One turning vector, and how many steps it has turned:
The counts run from 0 to 424.
[  0 -16  -3   9  10  -8 -21   9  17   3   7  14  -7   1 -25  -9   3   0
   8  17  25  -9  13   9  -9   3  -2   9  -4  -7  -3   4   3  14  18   6
 -20   1   5   4   8  -2   2  25   5  12 -10  25 -12  -6  -2 -24   4   5
   5  15  -1   6   6 -11   5   1   4   3  -4   6  -5   5  -5   5 -11   3
   1   3  13  10  -2   9  -4 -10 -14   5   5   8 -20  -2   7   3 -12 -18] : 74
[-13 -26   0   5   7  -2 -11   3 -17  -2   9   3   1  10 -21 -17  -6  -3
   5  21  14  14   1  -8   6  -2 -11 -16  -1 -15   8   1  11  -7  16   4
  -4  -2   2 -10   0   9  -1  16  -4  13  -4   6 -12  -5  -8 -15  13  -3
  21  18  -1  15  -5  -4   2   9  11   2  -1   4 -20 -14 -13  11  -1  -6
   0  -5  -7  14  -5 -20   8 -19 -12  -4   7 -24  -5  11  11  12   7 -12] : 35
[ -8 -32   3   6   8 -12 -12  11  -3  15  -8  12   0   0 -14 -14   4  -3
  -8  -8   5   8   5  -9  -3   2 -20 -18 -10  -5  15  -3  12  10  13  10
  -8  10  -5  -4  11  14  15  10  11   7 -12  11  -9   8   3 -17  11   3
   0  22  -4  16  17  11 -11   2   7  -2  14  11   0  -2 -10  14  10  -2
   2  -1 -12  -1   0  -9  13   6  -1  13   6   2  -6  27   4  14   9 -25] : 27
[ -2 -27  -3  -1  16 -10 -20   0  11  13  -8  13   2  17  -8 -20  11  -8
  -8  14   5   6  15   4   3   3  -6 -12   5 -10   4   1  20   1  22  -1
  -7   6 -16  -2  14  -2   6  30   0   4   5  13  -7   6  -1  -3  23 -14
  10   6  -4  -1   3  10  -6   9   5   7  -4  18   3  -9 -12   6  -1 -10
  -1  -5 -16  -3 -17  -7   4  13 -11  17   6   8  -6  12   3   3   5 -18] : 367
[-10 -29   0  -8  16  -6 -15   2   5   2  -3   3  -3  12 -14 -11  16   5
   4  20  11   0   4   0   3   6  -4  -1  -2 -11   3   4  10   3  18  11
   4  10  -4  -6  -7   3  -4  25   7   5   1  13 -20  -4   5 -14  -1 -23
  16  21  -3  -6  -2   3  14   6   8  -4  -4   0   2   2  -8   6 -11  -7
  -6  -3   9   4 -13   7  -1   3 -16  14  24  11 -19  -8  22  17  -3 -17] : 281
[ -3  -5  -9   2  27  11 -12  13 -15 -12   9  16   3   8 -10 -20  -7  -6
  -5  11  11  -2   9 -10 -10  -9 -12  11   6 -11  16   7  15   1  18  -9
  -5   2  -1  -6  24   2 -12   8  11   4   1   5 -11   3  -1  -8  -1  -4
  14  20   5   4   8  -4  -2   5  10   5   1  -3 -13  -9 -15  -1  15   2
  10   4 -13   7  12 -15  -1  -9 -18   8   0   0 -19   9  33   0  -4  -7] : 169
[-12 -16  -9  18  13 -11 -23   8  -4   2   7  10  -3  -2 -18 -16  -1   1
   4   4   3  -3  -3 -11  -3   4  -2  10  -5  -5   4   1  12   5  20  -6
  -2  -4   0  -3  11  20   4   8  14   0   4   6 -14   7   6 -19   8   1
  10  23  10   6   4   1   5  14  13   9  11   5   0 -10  -7   2  10   7
  -8  11   8  -2  -1 -15   0 -13 -19  11   3   8 -25  13  20  17  -1 -35] : 14
[-10 -22  12 -13  14  -4 -13   2   4   2  -1  14   9   7  -3  -9   2 -11
  -6  10  22   3  15  11   2  -6 -16 -14  -5 -15  16   4   1  14  12  13
 -15  10  -3  -6   8   0   6  24   0  12 -13  15  -4 -16  -8 -12   1   3
   8  26 -10   7  15  13  -3 -11  -1 -13   0   9 -15   6 -16  13  -1 -12
   4 -11 -19  10  -6  -5  10  -1   7  10  12  -6  -7   4   7   7   0  -2] : 243
[ 11 -17   4  12   8  -7 -21   5   8   1   1  25  -5   4 -10  -9  -1   6
  -7  13  31 -13  19  14  -9   5  -7  14 -10  -8   6  12   3   8  21   4
 -16   0  -2  -1  16   4   8  25   2   2  -5   7  -6  -9 -11 -15   3  -7
   6  11  -3   6  11  11   1   3  10  14   6   5   2   2  -9   1   2  -2
  -3   1   4   7 -17  -8  -8  -7 -11  16   7  22 -13   8  12  -1  -4 -28] : 379
[ -8 -21  11  -2  11  -1 -14  11  19  15   7  22   3  -1 -13 -10  -2 -11
   8   2  23   5   8  -3   0  -7 -18 -17  -9  -9  13  -5   8  24  16  13
 -10  11   5  -3  12   4   3  18  -1  15 -13  23  -6  -8   6 -13   3  -4
  -4  16  -9  15  13   4 -12 -14  -2 -11   0  11  -8   2 -14   6   0  -9
   7   2 -14  11  -2  -9  -1   1   7  12   3  -1 -17  13   7   5  -1 -15] : 57
[-17 -13 -12   0  20   3 -19  15  -1  -1  -3   6  -1  -1 -15 -20  -2   2
  -5  10   9  -2   5  -4  -4  -3  -4  15   6 -12   5   0  26   4  21  -4
  -8  -5  -5  -2  15   2  -8  18  15  -1   7  15 -10   6  12  -8   4  -3
  10  28  17  -4   1  -4  12  11  18   3 -10   4  -5  -3 -13  -4   5   4
   9   2   4  -6   0  -8  -3 -17 -21   9   0  -3 -22  -5  15  20  -3 -15] : 166
[-21 -31   0  -2   4 -10 -19   9   8  18  -7  13   0  -3 -15 -20  -4  -7
   2  17  15  15   0 -10  19  -1  -8 -12 -12  -8  12  -9  18   3  25  10
   8  -2  -7 -11   3   7   6  17   6   5   9   2  -3   5  13 -10  17 -11
   7  14  -3   5  -2   3   1   8   4   5  -1  15  -6  -7 -19   0   6  -8
   3   1  -9   0 -10 -17  -1  -7  -4  11   1  -8  -6   7   3  18   8 -26] : 31
[ -1 -11  -7  13  20  -4 -24   8  15  -2   5  17   1   5 -27 -15  10   8
   2   6  10  -3  15   8 -10   1 -21   9  -2   0  10   5   6   4  14   3
 -24   0  -7   2  14   3  -1  24  14   4  -7  12 -12   2   1  -7  13  16
   1  16  17   2  20  -8   0   8  14   0  -1  10 -10  -1 -15  13   7   3
   1  -1   2  15   3   3   0 -10 -10   9   1   5 -23  11   4  -1  -4 -24] : 348
[ -3  -8   5  -4  13  -6 -17  -5  14 -11  13  23  -3  -6  -5  -8 -17  -6
  12  21  23   2  10   6   0   3  -3   6 -12  -5   6  11  -7   0  17   0
  -8  -6   9   0   2  15   4  23   4  10  -7  -4  -8 -19  -7 -15   9  -4
   5  23  -2   9   9   2   1   6   2   6   8   4  -7  -5 -16   9  15 -11
 -14   8   5  14  -7 -10  -7 -19  -2   9   5   5 -15   5  17   2  -9 -26] : 408
[ -6 -31   6  -6   0 -14 -18   3   7   6   3  10  -7   6  -9 -15   2  -3
  -1  13  13   4   9  10   2   5   1 -24  -8  -8   9   5  14   5  19  14
  -8  10 -11   4  -6   8  19  23 -10  10  -6  19 -24  -7  -6 -16   9 -17
   8  10 -14  16  -4   4  -8  -2   7  -1  -8   9   4  -9 -17  13   2 -11
  -8  -4   2   7 -15 -10   0   4  -3   1   8  -2   4  14   7   8   6 -17] : 397
[  1 -27  -8  14   6  -2 -21  11   5   9  13  20   1  -9 -20 -15   4   6
  -1   5  18 -11   9  -1  -1   2  -9   5  -2   4   4   1  11   9  22  -6
  -2   3 -10  -4  12  -6  18  20   7  11  -3   3 -12  -3   4 -12  10   0
  -1   7   7   6  12  -1   2  10  16   6   0   7 -11   0 -11   5  -2 -11
  -7   0   6   6  -8 -10  -1 -22 -13  12  -8  10 -25  22   8  13   4 -13] : 43
[ -6 -27  -2 -10  22  -4 -11   0   1  -6  -2   5  -1  15  -7 -16   7   1
   1  21   2   4  11   3   4   9  -1  -5   0 -12   3   8  14  -1  17   2
   5   8 -12  -4  -2   7  -1  25   7   3   3   8 -24  -5   3 -11  -3 -30
  17  18   2   1  -6  -1  12   7  12  -1  -6  -3   6  -3 -16   5  -3 -12
  -7  -6   9   8 -11  -6  -3  -1 -19  14  22  13 -20  -4  28  13  -3 -15] : 282
[  7 -12   4   7  19  -7 -18  -4  12  -8  11  23   1   7 -17 -15  -4  -7
   3  23  25  -4  22  13  -3   1  -6   7  -3 -10   7  13  -7   3  18  -4
 -20  -5  -2  -1  13   0   1  33  -8  13  -6   1  -7  -8 -12 -13  11   2
   8  17  -4   2  10  -3  -3   7  -2   0   0   3 -17   0 -11   8  -1  -8
   3  -1  -8  15  -3  -4  -5 -13  -8  10   1   1 -15   3  14 -11 -11 -15] : 71
[ -1 -28   0  -2  17 -19 -18  -6  20   6   2  13   3   4 -19 -14   9 -10
  12  17  -1   7  10  10   2  12   0 -14  -3 -10   3   1   3   3  12  -5
  -6   0 -13   0   0   4   9  33   8  15   4  12 -11  -9   4 -19  25  -1
   4  19   7   2  12  -6   7   7  -9  -9  -7   6  -3   0 -17  17  -5 -11
  -2  -3   1   7  -5   4   0  -9  -9  15   6   6 -18   7   2   8  -8  -7] : 248
[ -1 -18  -2   3   8   7  -9  12 -12   2   9   8   4  14 -14 -11   3   2
  -1  24  22  -2   4   3  -1  -5  -7   5  10 -24   0   4  21   5  23  -2
  -6   0   1 -11  14  -1  -2  23  -4   6  -2  10 -15  -5 -13 -12   3  -6
  14  22   1   7  -2  -3   4   5  14  -9 -14   5 -18  -2 -12  -1 -11  -5
  12  -4 -15  13 -16 -18  -2 -16 -14   6   1 -12  -6   2  19   9   4  -1] : 342
[ -3  -5  -7  13  16   2 -21   5  10  -8  15  13   6   4 -24 -19  10   8
  -2   4  10  -5  16  11  -8   2 -15   7  -3   2  14   4  10   5  17   1
 -26   1 -11   3   8   5   4  22   4   4   0  11 -19   2  -4  -2   5   9
  -2  13  16   5  18  -8  -7   4  19  -8  -5  10 -16  -5 -17  14   6  -4
   2  -3  -5  14   4  -8  -8 -12 -10   9  -2   4 -17  13  13  -1  -3 -22] : 347
[ -5 -15  11  -9  23 -16  -8   1   5  -9  -3   7   6  15  -4 -12  -5 -14
   2   9   4  14  10   2   2   3  -9 -14 -13 -25  15   9  -7   8   8  10
  -8  -3   4  -3   1  23  -5  16  -1   6  -1  15  -9  -6  -7 -23  -4  -8
  11  31 -10   6   7   9  -5  -1 -12 -15   1   1  -5  -1 -13  10   8  -1
   9   1 -14   6  11 -11   2   8  -7  14  16  -9  -7  -2  19  -3 -11 -18] : 273
[ -7 -19  -6   5   2  -2 -16  18 -11   0   5  17   1   3 -14 -11 -13  10
 -12   5  21  -3   0  -4  -7  -3 -22  -7 -19  -8  21   2   7   9  22  20
  -4   0  -2  -8   8   9   5   5   6   9   8  24  -9   0   7 -21 -15 -10
   3  10   0  16  -1   6   0  -8  11   2   0  -1  -1  -6 -20   2  18   4
  16  -4   3  10  10 -19  -9 -12 -13   2   2 -10   2   9  14   8   2 -11] : 22
[-10 -12  -9   4   7 -14 -19   9  -9 -17  -5   9  -3   2 -20 -16  -8   2
  -6   7   8 -10  11  -4  -7  -2   1  21 -12 -19  16  10  -1  -1  21   0
  -2  -8   4  -2   4  16  -2   8   7  -6  -3  -2 -13   7 -12 -23  -5   4
  17  33  -1   4   8   1   6  15   6   8   8   0 -10   1 -12   1  11   8
  -1   6   2  -2  11  -6   7 -12 -21   8  -1  -1 -11   2  21   3  -9 -22] : 288
[ -3 -24  -6  -9   4  -2 -24  18 -13  -3   1  12  -8  -9  -7  -8 -11  -3
 -14   4  17 -13   8  11 -11  -4  -1  -2   2  -7   4   7  14  15  21   6
  -6  11  -3   4   8  -4  15  10   5  14 -12  29 -14 -14  -2 -27  -6  -5
   6  27  -5  20   1   1   6  -4  15  10  -7  -2   6   0 -14   2   6  -6
  -1   0  11  -3  -1  -4   3 -13 -13  -2   1   5 -11  10  20  18  -1   5] : 414
[ -8 -19  -3 -13  21  -8 -14   4  -6  -5  -8  12   7  14  -3 -18 -17 -17
  -4  13   6   3   8  -8  -2  -6   3  -9  -4 -27  23   9   8   3  20   4
   5   4  -9  -7   7   2  -6  12   2   5   7  15  -9  -2  -1 -19  -3 -16
  24  20 -13  10   2   5   5  -5 -12  -3  -8  -2   2  -7 -22   3   8   1
  14  -3 -11   0  12  -6   7   9 -14  13   5  -7  -7   3  22   2  -3   7] : 270
[  5 -19 -11  13  19 -10 -24  12   8   5   1  18  -8   2 -24 -17   1   0
   0   3   9 -10  16   3 -15   4  -2  14   8 -10   3   3  18   6  21  -8
 -11  -2  -8   2  22   0   3  22  16   3  -7   7 -14  10   2 -16  20   8
   1  12  13   4   9  -7   3   8   9   5  -2   7   2  -2 -11   3   8   4
   7   4   5   2   2   0   2  -1 -14  15  -7  18 -13  17   8   0  -4 -15] : 350
[ -3 -22 -11  14  11   4 -24   7  -5  -3   3  15   0   9 -23 -17   6  16
 -10  15  19  -8  13   4  -5   3 -15   7  -5   5   9   5  13  -4  21  10
 -15   2 -16  -3   6  -6   5  19   4   3   7  19 -16   3   6  -3   1 -16
  13   3  10   3  -2  -5   4   9  22  14  -4   7  -4  -7 -16   0   3  -1
   2  -9   8  12  -6 -10  -5 -11 -20   2   4   1 -13   3   8  11   7 -19] : 195
[  4 -13  -5   1  16  -3 -21  11   2  -9   6  29   0  -6 -16 -12 -15   1
   8  16   9   2   5 -14  -6   2  -6   8  -2  -4   6   5   7   4  19  -7
  11  -7   0 -11  16  12  -1  18  24  11  -1 -11  -9   2   8 -16  13  -1
   3  16  17   5  11  -5   1  13   2   4   1  -2  -5  -1 -18   1  22  -6
   2   5   3  11   9  -6  -4 -16  -6  17  -1  11 -17  14  21   3  -4 -13] : 320
[ -5 -28   2  12  11  -9 -13   1   5   1  -5   7  -4   4 -26 -14   7  13
   3   6  13  -3  12   2  -5   7 -11  11 -11 -10  17   4   5  -3  19   9
 -15   2  -5  -5   4  15  -1  17  22  -3   3  -5 -21   3   0 -13   5   6
  12  19  12   5  10   2  16  12   9  -2   9   1   1   1 -11  17   5   7
   3  -5   5  16   1  -2  -1  -9 -17  13   7  12 -13   8   9   1  -1 -28] : 11
[  5 -27  -4  17  18   2 -17   7 -14  -6  -3  10  -5   6 -17 -19  -9   3
  -4   3  15  -4  21   1 -12  10  -7   3  -1 -15  10   7  13  -6  17   3
 -11   3 -12  -8  14   5   3   9  19   1   1  10 -21   3   2 -16   2   1
  18  11  11  11   0  -6   7   3  10   9   4  -5   5  -8 -15  10   9   6
   6 -13  10  20   6  -9   3  -6 -19   8   3  16 -14  15  16   1   4 -13] : 198
[  1 -21   5  -2  10  -8  -6   9 -11   6   3   4  -2  20  -7  -6   6   5
  -6  22  13   4  -7   0  -3   3  -6  -5   1 -24  -1   6  16   7  20   0
  -3   2   3  -8   9  17   0  24  -7   5   7  15 -10  -6  -7 -20   0 -25
  11  21  -4   2  -7  12   4   8  11  -5 -11   1  -3  -6  -7   0  -5  -8
  11   5  -9   3 -18 -20  -9  -8 -18  10  18  -7   1   0  16  12   0 -15] : 4
[  5 -24  -8   5  20  -1 -26  -1  -2   0   0  22  -4   5  -8 -14  -9   2
  -1  17  16  -2   9  -3  -8   9 -10  -5  -2  -1   1   3  12   0  15   6
  -7   8  -5  -4   9  -3  -1   9  22  12   5  26  -9  -5  15 -18   7 -15
  13   2   2   7   2   2   3  -2   1  17  -2  -4  15 -12 -17   4  14  -2
  -4  -3  23   9   0  -4  -4  -2 -15  13  12  18 -17  11  17  10   2 -14] : 383
[-17 -32  -6   2   1 -13 -22   0 -16  -4  -5   2   9  -3 -14 -19  -1  -3
 -12   5   6   3   9  11   3   9   0 -10  -3 -13  10   2   5 -11  14  -2
  -4  -1 -15  -9  -3  -1  12  15   6   3   6  11  -9  -7  -4 -16  11   6
  21  27   2   7   5   3  11  13  11   3  -2   9 -11   1 -19  15  -5  -5
  -7 -10   6  -2  -6 -10  10 -22 -14  10   6  -6 -20   7   2  26   6 -10] : 402
[ -1  -7   2  14  19  -5 -13  -7 -13 -13   6   7   2  18 -13 -15  -1  -8
   2  14  14   6  13   6  -3  11  -9  -3  -5 -19   1   8  -1  -8   5  -2
 -21  -9   5  -8  10  13  -9  11   6   4   3  17  -7  -6 -12 -21   8   2
  22  25   1   6   2   3   6   6   5  -1   5   5 -12 -10  -7  12  -2   2
   2  -4   2  17  -5 -17   1 -16 -14   7  17  -7 -16   3  13   3  -3 -26] : 374
[-13 -23  -2   0  -6 -14 -17  10   5   1   9  13  -3  10 -26  -7   4  13
  10  25  16   5  -3  -7   6   1  -2  -8 -12 -12   7   3   5   7  24  14
   3  -4   1  -5 -10  17  11  22 -10  11   1   8 -19  -2  -4 -17   3 -13
   2  19   1   6  -5  -4   0  10   9  -7 -10   6 -13  -1 -14   2   1  -8
   1   2   0   5 -12 -12  -8 -15 -15   4   5 -16   3   6  11  10  -4 -17] : 309
[-16 -21   6  -9  19 -12 -12   5  21  10  -4  10  -2   2 -17 -16   0 -11
  15  13  -2  23   5  -4   5   2  -9 -11  -1 -14   5  -5  15   8  12   5
  -8  -7   3  -4  11  22  -3  25   9   9  -5   2  -9   3   3  -9  28   6
  -1  25  11   5   9  -6  -4   7   2 -10  -1  14  -8  -3 -17  10  10  -7
   7   3 -13  10  -6  -9   0   3   0  16   6  -2   0   9   3   5  -5 -27] : 336
[  7 -18   1   3   4 -18 -20   1  -3   7   4  27   9   6   0 -11 -15 -12
 -12   9  19   1   4  -4  -5   0 -12 -13 -16 -14  15   2  -1   6  14   1
   2  -2  -1 -12  13   9  13  11   2  12   7  12  11  -9  -5 -25   5 -11
  11  16 -14  10  12  21  -9   0 -13   3   3   5  -5  -5 -15   5  11  -3
   6   1  -7   0  -3 -19  -1  -9  -6  22   8  -3  -6  15   9   4  -1 -12] : 392
[  1 -13  -1 -11  17   0 -15  21  -4  -6   3  18 -14   2  -9  -6 -17  -1
   3  17  18   3   3 -12 -10  -7  -9   1   7 -10  -5   9  13  13  18   6
  -4   0  17   0  20  17   0  18  15  18 -23  13 -11  -3  -5 -25  10  -2
  -3  22   4  10  -1  -8  -7   1  12  10   0  -1   2  -5 -13  -3  24   0
   4   8   4   9   0  -8   2  -4  -4   2  -2  -1   3  12  21  -1  -5  -6] : 324
[ -6 -20  -3  -9  10  -8 -16   1   8  -3   7  16   0   1  -7 -14   4   2
   2  18  -1   2  11   1   3   5   2   4  -1   0   7  10  11   2  19  -6
   9   0 -13   1  -2  15  13  28   8   2  -1 -12 -21  -5   0  -5  13 -10
   0  23  10  -1  11   2  -1  21  13   0  -3   8  -9  -1 -20   7  12 -18
 -17   6  -1  -1 -10 -10  -1 -12  -5  21   2  11 -17  11  19  14   0 -23] : 131
[-13 -18   6 -26   8 -10 -15   3   2  -5  -4  17  -1  14  -5  -6  -7  -1
   0  27  16  15   1  -5   7  -4  -8 -19 -16 -13  10   6   3   3  14  22
   4  -2   6  -7  -5  17   0  22   1  12  -5  14  -9  -9  -1 -17   7 -20
   9  23  -7   6  -2   7  -5   5  -1  -2  -4   4  -5  -1 -20   3  18 -10
   0   0  -6   5  -8 -11  -3  -3   0   8  16 -13   6  -4  13   9  -2 -18] : 121
